One turning vector, and how many ticks it has turned
The counts run from 0 to 416.
90  113  108  99  102  85  126  116  69  77  88  93  99  89  80  116  100  116  103  91  99  115  98  104  76  115  95  97  103  90  91  80  105  88  76  68  80  88  98  91  100  108  97  81  97  66 -> 239
111  121  101  93  86  96  96  80  84  91  107  109  85  109  77  93  105  104  109  107  99  94  102  111  96  102  84  89  80  100  113  103  104  75  63  78  118  71  77  137  98  103  107  95  90  91 -> 280
74  112  110  106  91  112  71  102  107  71  103  88  121  120  77  97  100  104  110  102  93  103  76  89  106  100  107  131  86  90  86  89  106  88  84  113  88  81  99  87  132  116  95  80  89  89 -> 343
103  108  114  144  106  110  103  111  94  100  90  94  110  114  101  103  96  85  120  72  110  65  86  91  107  96  74  83  94  118  101  81  89  104  92  91  96  107  109  118  115  133  116  99  92  87 -> 7
99  99  97  118  102  109  127  102  87  103  93  104  85  124  109  90  107  95  126  92  110  98  103  100  98  102  70  110  87  125  94  71  87  102  81  85  97  130  110  104  110  117  133  76  100  73 -> 217
113  107  85  84  83  85  140  96  85  104  74  85  77  76  125  111  93  99  103  85  105  114  98  126  82  112  93  115  112  110  107  99  118  114  94  106  85  116  117  120  111  93  114  109  126  99 -> 84
109  121  84  122  92  92  99  117  96  114  90  91  97  112  107  119  65  80  97  75  97  94  84  119  114  106  81  93  73  121  124  111  98  111  85  86  109  98  106  133  105  100  107  87  108  104 -> 47
107  112  88  128  93  118  117  107  98  101  103  99  98  75  110  97  99  86  99  71  118  102  68  97  94  114  107  97  101  113  90  103  101  102  96  85  63  90  91  120  116  132  102  103  84  111 -> 121
111  114  90  102  76  79  77  90  82  89  102  93  89  123  98  94  122  113  106  105  104  87  104  127  116  97  76  100  68  110  114  108  97  105  88  87  133  79  96  116  98  104  119  85  104  88 -> 70
96  109  133  129  103  98  92  106  108  86  97  86  98  105  92  100  117  92  90  89  125  74  106  63  89  87  97  104  79  115  75  82  107  88  121  101  104  102  114  93  111  110  95  91  80  85 -> 350
106  108  81  126  94  92  95  109  82  107  84  92  106  114  108  108  89  92  104  79  93  78  99  132  112  100  71  79  81  118  125  104  104  132  96  84  123  96  119  139  100  90  110  96  107  101 -> 396
75  94  76  98  91  93  106  107  96  107  96  89  99  100  113  101  92  84  97  97  80  120  108  120  97  96  105  131  85  98  120  119  116  137  112  106  114  107  121  106  112  56  97  92  106  109 -> 403
115  103  72  96  89  108  133  88  83  103  93  97  70  74  111  99  83  88  114  90  98  105  80  116  77  107  104  105  116  106  113  87  113  87  79  105  74  104  98  130  106  94  96  108  113  116 -> 296
94  78  107  126  96  91  105  106  88  94  94  90  93  106  116  78  134  107  104  90  117  84  127  96  95  89  80  106  85  122  94  84  105  122  129  89  113  122  131  96  100  96  111  92  97  75 -> 214
96  95  89  92  80  101  117  89  96  115  103  95  71  84  111  85  110  80  96  99  100  105  131  99  81  87  113  108  89  111  107  109  120  99  116  104  120  101  132  117  110  73  110  127  91  122 -> 289
89  101  99  82  70  121  127  97  95  105  95  87  90  91  96  85  102  91  118  103  110  116  115  94  104  89  112  114  106  96  92  97  108  89  98  101  108  97  146  81  126  112  121  123  88  108 -> 113
74  98  88  140  114  126  92  118  110  103  112  95  123  107  110  91  92  75  97  69  95  95  83  95  103  101  96  110  81  108  103  105  93  132  117  93  97  105  110  113  113  96  95  93  75  108 -> 367
91  101  92  82  76  83  96  83  85  95  91  93  87  115  100  89  127  109  111  113  94  102  129  120  105  92  89  106  81  100  118  109  115  115  98  91  140  90  119  113  111  80  121  106  103  86 -> 72
97  95  78  83  84  106  90  84  77  81  83  101  95  76  109  93  101  108  117  103  86  106  73  128  89  111  114  111  124  87  112  101  126  100  84  104  85  86  108  126  112  86  85  111  112  113 -> 301
95  109  105  112  100  83  70  121  80  77  89  82  124  106  84  110  103  111  92  94  97  78  106  107  96  95  86  77  88  89  107  94  114  98  105  81  118  74  117  96  90  87  84  91  93  79 -> 31
84  113  105  93  104  105  82  92  86  79  85  99  105  106  77  110  76  100  113  101  73  92  72  107  84  108  107  112  97  89  116  84  118  78  71  110  94  83  84  125  120  77  79  91  100  103 -> 165
82  103  72  108  88  91  86  110  95  101  100  84  102  107  116  105  90  82  92  88  89  106  94  117  113  100  97  123  72  108  119  127  107  141  113  103  120  99  117  115  113  74  101  89  97  112 -> 402
95  93  92  113  86  114  124  106  103  101  104  88  96  67  122  87  113  84  90  75  125  101  110  95  94  100  112  105  105  115  81  112  112  114  129  96  89  103  134  104  122  114  109  126  81  111 -> 117
104  107  109  106  94  78  103  88  82  85  91  103  87  81  104  101  128  111  91  94  103  92  114  106  71  113  93  80  87  94  107  109  121  104  95  71  114  73  79  140  96  78  101  106  87  86 -> 277
95  114  90  92  91  87  103  114  92  110  78  84  105  98  108  128  65  89  99  83  85  96  103  126  100  106  96  102  91  101  127  113  112  132  96  90  116  98  119  125  108  68  96  101  118  104 -> 49
112  104  89  123  100  108  92  91  82  106  88  107  85  127  101  91  87  85  131  97  98  69  85  121  107  88  80  87  94  123  120  77  92  87  75  100  101  117  117  127  96  102  108  97  113  98 -> 183
83  111  77  104  83  112  100  122  103  96  113  85  112  107  90  105  86  84  101  88  99  131  77  101  116  105  98  137  79  110  92  111  87  114  99  94  90  98  110  72  126  114  109  69  93  96 -> 229
103  118  112  75  62  105  118  84  94  91  99  91  86  101  82  101  107  106  132  110  105  99  104  103  110  102  100  106  92  99  95  92  107  79  69  95  114  84  116  101  132  129  133  110  99  87 -> 108
100  101  82  85  82  112  129  76  96  117  103  94  67  88  102  82  99  77  102  106  93  113  121  100  84  88  109  112  93  112  109  104  109  88  100  106  107  108  120  116  108  78  108  117  93  125 -> 290
101  112  74  94  74  104  102  86  94  107  114  101  71  121  95  81  113  90  107  108  110  111  119  112  109  87  86  125  61  123  113  108  87  101  99  99  128  97  117  104  106  102  126  83  94  101 -> 75
74  87  106  121  117  115  113  89  97  101  96  104  99  83  113  92  89  79  102  82  83  98  94  94  69  113  109  106  111  94  110  94  116  113  106  99  84  111  99  137  114  69  81  106  87  112 -> 158
97  81  93  121  87  112  103  98  102  99  94  87  93  85  127  73  122  80  103  86  118  85  96  98  103  89  113  120  106  117  96  99  112  113  128  122  90  116  139  102  115  110  103  122  91  120 -> 328
94  131  111  118  98  87  66  123  93  82  92  84  121  119  75  124  80  101  93  84  92  89  80  101  99  98  93  100  73  95  101  102  104  92  85  86  104  71  92  105  106  95  80  71  98  88 -> 378
